One vector is turned by the same rotation once a step. Each row is the vector after some number of steps, and that number follows the row.
The counts run from 0 to 962.
[146 151 112 172  98 126 136 121 107 109 161 161 108 143 141 102  85 101
 131 144 153 162 148 143  92 161 104 143 148 151  73 182 116 155 114 124
 135 146 137 160  79] : 498
[126 137 166 122  98 147 161  93 142 117 117  95 148 115 124  97 134 137
 178 113  99 128 127 130 140 158 149 125 116 186 102 136 104  74  64  85
 122 139  92 124  92] : 737
[109 131 133 188 130 144 131 135 132 115 109 134 143 120 112 108  99  99
 169  80 114 161 165 151 155 133 118 144 183 161 149 143 116  96  80 149
 128 132  80 140 104] : 777
[147 169 154 142 147 123 126 149 141 109 110 129 100  87 143 126 137 123
 167 141  85 141 119 224 127 175 110 134 121 139 131 118 139 177 123 133
 126 104 106 117  99] : 271
[149 163 132 163 141  75  84 149 131 102 144 126 126 135 172  96 143 151
 175 140  70 101 139 169 125 113 165 133 123 142 129 136 148  83 108 135
 163 120 111 112 122] : 93
[116 133 142 123 155 118 140 170 144 108 103 102 153  89 131 108 104 116
 129 106  74 173 137 202  85 168 101 107 113 144 118  92 139 150 120 121
 160 125 139 133 142] : 703
[130 173 143 156 120  83 114 142 136 120 121 136 145 129 139  96 111 174
 115 109 108 102 118 168  97 140 109  94 125 101 140  80 129  95 141  61
 167 153  89 146 100] : 616
[117 127 128  97 129 139 163 193 144 104 109 116 131  83 135  86  84 119
 129 115 102 152 110 117  89 162 114 121  87 124  63 128 146 148 150 126
 120 143 151 148 100] : 842
[183 142 134 164 101 129 131 149 121 110 163 189  94 129 157  91 104 134
 118 164 123 152 149 131  96 162 118 148 120 135  72 160 135 169 132 145
 129 149 153 145  85] : 928
[ 83 148  99 158 141 104 114 159 106 128 140 182 126 144 131 110  69 121
 108 104 106 135 141 148  73 139  96 115 158 126 110 107 111 113 171  88
 161 153 124 151 116] : 199
[113 133 150 140 116 106 130 155 176 121 123 144 148 130 141  87 110 160
  75  98 114 122 133  93 109 102 144  87 171 126  95 149 126 129 175 159
 163 107 133 174 151] : 243
[ 86 135 150 124 143 168 137 112 139 143 125 135 130 137 114 123 142 118
 176 107  73 114 146 167 123 140 140 131 152 212 121 122  79  64 111 122
 134 136 120 107 143] : 305
[106 149 134 141 142 176 139 149 146 107 105 103 101 112 137 110 152 100
 210 121 139 102 132 160 140 146 132 163 140 160  90 170 134 124 142 172
 105 129 112 125  86] : 686
[135 173 140  90 113 107 119 210 168 104 113 133 130  93 109 114 128 154
 114 152  95 140  94 185 115 160 137 103 129 112 125 131 139 105  84 105
 133 131 113 128 126] : 144
[ 96 153 100 164 111 115 135 163 113 107 128 125 160 120 121  82  75 143
 113 116 157 120 121 125  85 137 106 100 146  99  86 135 115 103 123  77
 150 156 109 170  91] : 623
[136 155 117 144 102  68 102 159 134 111 146 137 118 125 161  92 119 165
 107 171 101 114 104 141 102 124 153 101 130 110  70 166 135 148 139 119
 163  97 122 163 119] : 238
[111 146 118  74 109 111 112 194 142 102 116 106 127 127  95 125 145 125
 155 157 113 168 108 197 108 158 124 111 133 123 119 151 129 127  89 105
 169 134 109 165 123] : 571
[107 135 149 117 129 101 136 106 136  97 107  60 145 130 142  95 131 112
 203  92  87 142 140 168 122 150 124 128  98 152 125 113 145 115 112  95
 167 133 102 152  92] : 182
[179 162 127 162 112  89 119 134 128  86 147 125 123 119 155  99 107 116
 130 156 120 169 138 169 101 162 127 131 122 135  86 172 150 165  81 130
 150 117 136 149  93] : 791
[121 135 138  70 104 114 123 188 158 107 110  99 136 128  91 120 157 129
 148 148 120 173 120 192 113 155 115 107 132 120 132 148 133 123  90 120
 171 137 114 170 126] : 570
[200 157 167 155  81 100 132 133 151  99 141 138 134 123 151  86 140 177
 137 155 107 134 137 148 128 153 150 120 119 132 113 140 147 115  62 119
 144 134 101 130  92] : 227
[ 94 130 131  73 141 142 111 165 153 146 143 179 101 169 114 134 150 120
 130 117  96 139 148 151  90 122 123 131 158 170 115 146 103  88 174 159
 164 153 157 146 159] : 294
[ 97 134 107 207 117 142 132 134 110 111 117 116 166 123 115  86 101 115
 151 118 151 145 160 182 115 151 101 121 178 143 115 138 103 122  83 113
 160 128  79 161 117] : 914
[145 150 177 117 142 125 156 157 184 100  95 107 149  85 124 103 113 124
 114  94 106 180 144 173 110 169 104 104 121 130 129 115 150 165 104 146
 144 126 135 145 128] : 275
[ 96 151  97 172 125 116  98 165 108 105 122 108 145 144 135  96 126 126
 195 126 147 102 139 164 120 122 120 139 153 116 132 142 133  75 110 109
 156 157  76 149  85] : 906
[157 165 172 130 113 150 149 146 171  97 101 101 112  91 121 106 152 130
 167 131 146 141 132 190 143 166 107 134 128 128 127 142 149 156 100 148
 117 133 100 139  76] : 268
[114 120 123  56 101 137 123 219 151 118 130 157  94 148 102 117 159 140
 162 144 113 144 124 127 118 129 127 136 127 114 126 148 136  85 146 135
 132 178 122 161  99] : 854
[118 156 138 107 106 173 138 142 137 133 139 157 106 136 118 119 139 131
 173 134 121  99 123 124 128 143 150 145 137 178 101 157  93  41  97 104
  98 170 116 111  97] : 729
[131 186 127 178 125 100 100 162 149 117 125 132 145 114 148  90 126 168
 110 137 133  71 109 177  97 132 142  88 161 117 101 134 125 100 122 108
 160 113 103 124 131] : 103
[ 68 147 141  88 142 142 133 139 155 146 127 158 118 136 101 135  91 104
  98 101  91 144 118 121  99 134 134 114 167 187  76 162  85 106 153 130
 125 113 150 142 144] : 159
[108 152 108 130 134  83  89 151 119 105 139 135 102 166 162 100 130 131
 196 112 100  97 131 126 112 109 139 152 118 121 122 138 154  81 177 116
 151 158 112 150  82] : 897
[ 87 136 117 147 133 128 135 151 132 134 131 173 146 145 113 102  67 125
  97  73 132 145 160 111  82 129  96 109 166 130 116 114 108  95 162 107
 156 170 133 165 122] : 201
[126 126 115 178 115 150 122 151  95 130 153 215  89 141 140 114 104 125
 151 130  90 133 149 126 135 135 125 167 159 157 106 150 107 116 151 144
 107 151 111 130  83] : 637
[119 141 129  91 143 140 112 225 150 124 129 173 111 115 120 120 136 146
 145 122  63 124 118 143 112 132 136 137 124 135 139 113 132  57 141 134
 122 163 127 109 135] : 428
[132 128 114 168 105 148 122 151  96 129 153 211  84 148 137 104 109 130
 150 149 122 135 144 124 129 136 122 164 155 146 103 161 109 126 156 145
 117 158 112 145  77] : 636
